113  134  104  131  101 -> 104, 134
151  140  138  141  140 -> 138, 151
112  155  133  125  126 -> 133, 155
153  125  103  154  126  130  123 -> 154, 154
118  135  153  115  114 -> 153, 153
149  149  148  124  150 -> 148, 150
---
[[125 118 142 130 151 114]
 [138 138 111 131 113 150]
 [126 116 142 127 155 112]] ans = 130

[[152 126 117 152 128]
 [103 130 139 103 128]
 [103 130 137 103 129]] ans = 117

[[104 130 137 103 128 128 129]
 [105 130 139 105 128 128 129]
 [150 126 117 151 128 128 127]] ans = 128

[[ 99 105 152 107 114]
 [119 143 131 115 146]
 [127 154 142 109 112]] ans = 152

[[137 134 109 138 134]
 [133 126 131 150 126]
 [120 131 130 133 131]] ans = 109

[[133 154 128 112]
 [154 137 117 126]
 [150 155 113 143]] ans = 154

[[115 128 115 122 113 149]
 [146 108 146 121 121 123]
 [104 137 104 130 131 129]] ans = 122

[[135 141 128 101]
 [145 129 144 110]
 [135 140 129 101]] ans = 141

[[106 120 127 135 113]
 [121 129 144 139 131]
 [119 125 142 134 122]] ans = 127
---
[126 130 152 142] Out: 152, 142

[101 153 104 152] Out: 153, 152

[133 147 108 104 154] Out: 154, 147

[131 138 105 154] Out: 154, 138

[[114 132 128 121 107  99]
 [114 124 117 106 110 109]] Out: 132, 128

[130 108 134 143 156 120] Out: 156, 143

[139 126 120 155 128 135] Out: 155, 139

[[148 154 105 109]
 [132  99 136 111]
 [101 135 134 124]] Out: 154, 148
---
[[133, 143, 122, 140],
 [123, 126, 129, 155]] >> 143

[[125, 119, 127, 144, 118, 118, 139],
 [105, 122, 129, 127, 121, 130, 144],
 [129, 125, 130, 141, 124, 119, 134]] >> 121

[[111, 106, 112, 109, 112, 109, 107],
 [111, 109, 105, 107, 106, 103, 107],
 [114, 107, 106, 109, 110, 108, 108]] >> 106

[[128, 129, 127, 128, 127, 127, 128],
 [130, 132, 125, 129, 126, 130, 125],
 [136, 153, 117, 138, 122, 119, 133]] >> 126

[[128, 143, 127, 122, 122, 146],
 [127, 103, 128, 124, 147, 114]] >> 122

[[142, 136, 135, 131, 140, 134],
 [120, 128, 99, 111, 140, 121],
 [108, 124, 143, 131, 116, 135]] >> 111

[[127, 115, 154, 148, 153, 127, 116],
 [144, 127, 144, 138, 143, 139, 127],
 [138, 135, 137, 132, 137, 138, 134]] >> 143

[[114, 124, 119, 115, 114, 115, 130],
 [119, 121, 108, 113, 105, 115, 139],
 [122, 116, 113, 114, 114, 116, 132]] >> 105

[[121, 102, 123, 151, 112, 142],
 [130, 121, 128, 133, 126, 133],
 [117, 100, 125, 151, 115, 140]] >> 133

[[137, 112, 106, 130],
 [141, 108, 117, 134]] >> 112
---
[ 98 100  99 100 128] 98
[128 128 132 127 101 120 111] 128
[141 126 143 137 142 149 153] 141
[107 104 106 106] 107
[110 147 107 104] 110
[143 136 143 138 150 138] 143
[116 139 142 114 118 154] 116
[135 138 128 124 112 101] 135
[109 154 121 108 120 142 103] 109
---
[[144 126 126 113]
 [123 151 121 121]
 [144 115 124 124]] -> 124

[[112 100 136 123 149]
 [129 139 127 131 100]
 [129 109 149 127 128]] -> 128

[[103 108 106 105 105]
 [107 104 106 106 106]
 [108 107 108 106 107]] -> 107

[[115 154 143 142]
 [125 115 127 129]
 [123 117 135 132]] -> 132

[[104 123 112 103 127 126 124]
 [121 133 108 105 106 130 107]
 [125 131 118  99 104 131 105]] -> 105

[[103 154 130 151 142 150 148]
 [111 148 136 139 132 138 144]
 [101 153 131 153 143 152 149]] -> 149
---
[ 98 120 133 133 140 122] ⇒ 98, 122

[148 153 155 106 130] ⇒ 148, 130

[155 102 100 155  99 157] ⇒ 155, 157

[[109 106 106 108 109 107]
 [144 144 143 147 144 147]] ⇒ 109, 147

[ 99 155 144 113 126 116] ⇒ 99, 116

[104 124 103 114] ⇒ 104, 114
---
Q:
array([[115, 138, 116, 130, 145, 109, 109, 138],
       [146, 116, 126, 129, 127, 144, 157, 139],
       [112, 139, 128, 128, 132, 112, 103, 121],
       [146, 116, 123, 129, 130, 142, 157, 142],
       [147, 118, 139, 127, 113, 147, 153, 124],
       [114, 134, 114, 130, 146, 111, 113, 141],
       [129, 134, 142, 125, 109, 132, 118, 105]])
A: 146

Q:
array([[134, 130, 127, 131, 112, 148, 121, 116],
       [136, 134, 140, 124, 150, 135, 132, 136],
       [133, 113, 117, 143, 138, 120, 124, 138],
       [119, 143, 145, 122, 142, 124, 132, 134],
       [130, 143, 143, 127, 135, 138, 144, 133],
       [134, 130, 124, 129, 108, 145, 134, 117],
       [132, 113, 115, 112, 129, 120, 116, 120],
       [134, 130, 128, 102, 125, 134, 135, 119],
       [136, 116, 123, 138, 147, 122, 126, 141],
       [128, 117, 119, 148, 123, 129, 111, 128],
       [123, 142, 137, 114, 119, 132, 145, 123]])
A: 136

Q:
array([[136, 137, 141, 130, 111, 126, 129, 137, 128, 147, 119, 139, 136],
       [116, 116, 118, 121, 154, 130, 126, 109, 133, 104, 125, 117, 115],
       [124, 148, 140, 139, 120, 130, 132, 114, 121, 122, 121, 137, 134],
       [120, 136, 127, 135, 133, 131, 130, 113, 123, 111, 130, 127, 127],
       [119, 136, 131, 133, 136, 131, 130, 109, 125, 110, 123, 128, 126]])
A: 116

Q:
array([[113, 150, 138, 148, 108, 124, 118, 135, 129, 136, 140, 133, 127,
        145, 126],
       [113, 148, 137, 148, 108, 123, 119, 135, 128, 135, 139, 133, 126,
        144, 125],
       [116, 139, 134, 146, 115, 124, 123, 133, 127, 132, 136, 133, 125,
        141, 123],
       [119, 134, 131, 143, 120, 125, 126, 131, 126, 130, 133, 133, 125,
        138, 122],
       [114, 146, 136, 148, 110, 124, 120, 134, 128, 134, 139, 133, 126,
        144, 125],
       [118, 136, 133, 145, 117, 124, 125, 132, 126, 131, 134, 133, 125,
        139, 122],
       [115, 142, 134, 147, 113, 124, 122, 133, 127, 133, 137, 133, 125,
        142, 124]])
A: 113

Q:
array([[127, 130, 128, 128, 127, 127, 128, 130, 128],
       [128, 129, 126, 132, 127, 124, 128, 128, 129],
       [129, 129, 128, 128, 128, 128, 129, 128, 130],
       [122, 123, 139, 113, 104, 137, 138, 140, 134],
       [128, 126, 131, 127, 119, 132, 132, 134, 127],
       [133, 127, 129, 132, 130, 129, 128, 122, 126],
       [128, 128, 126, 134, 125, 122, 127, 127, 130],
       [131, 125, 128, 131, 131, 128, 129, 120, 127],
       [125, 131, 128, 125, 126, 127, 128, 136, 131],
       [124, 130, 128, 125, 128, 127, 128, 135, 128]])
A: 128

Q:
array([[123, 120, 144, 128, 142, 106, 130, 125, 111, 152],
       [122, 119, 146, 124, 135, 111, 137, 126, 113, 153],
       [123, 118, 146, 124, 137, 110, 136, 126, 112, 154],
       [122, 118, 146, 123, 134, 112, 138, 127, 114, 153],
       [123, 119, 145, 127, 140, 107, 131, 126, 111, 152],
       [123, 119, 145, 123, 133, 113, 139, 126, 115, 152],
       [122, 119, 145, 126, 139, 108, 133, 125, 112, 153],
       [122, 119, 146, 125, 138, 108, 134, 126, 112, 153]])
A: 122
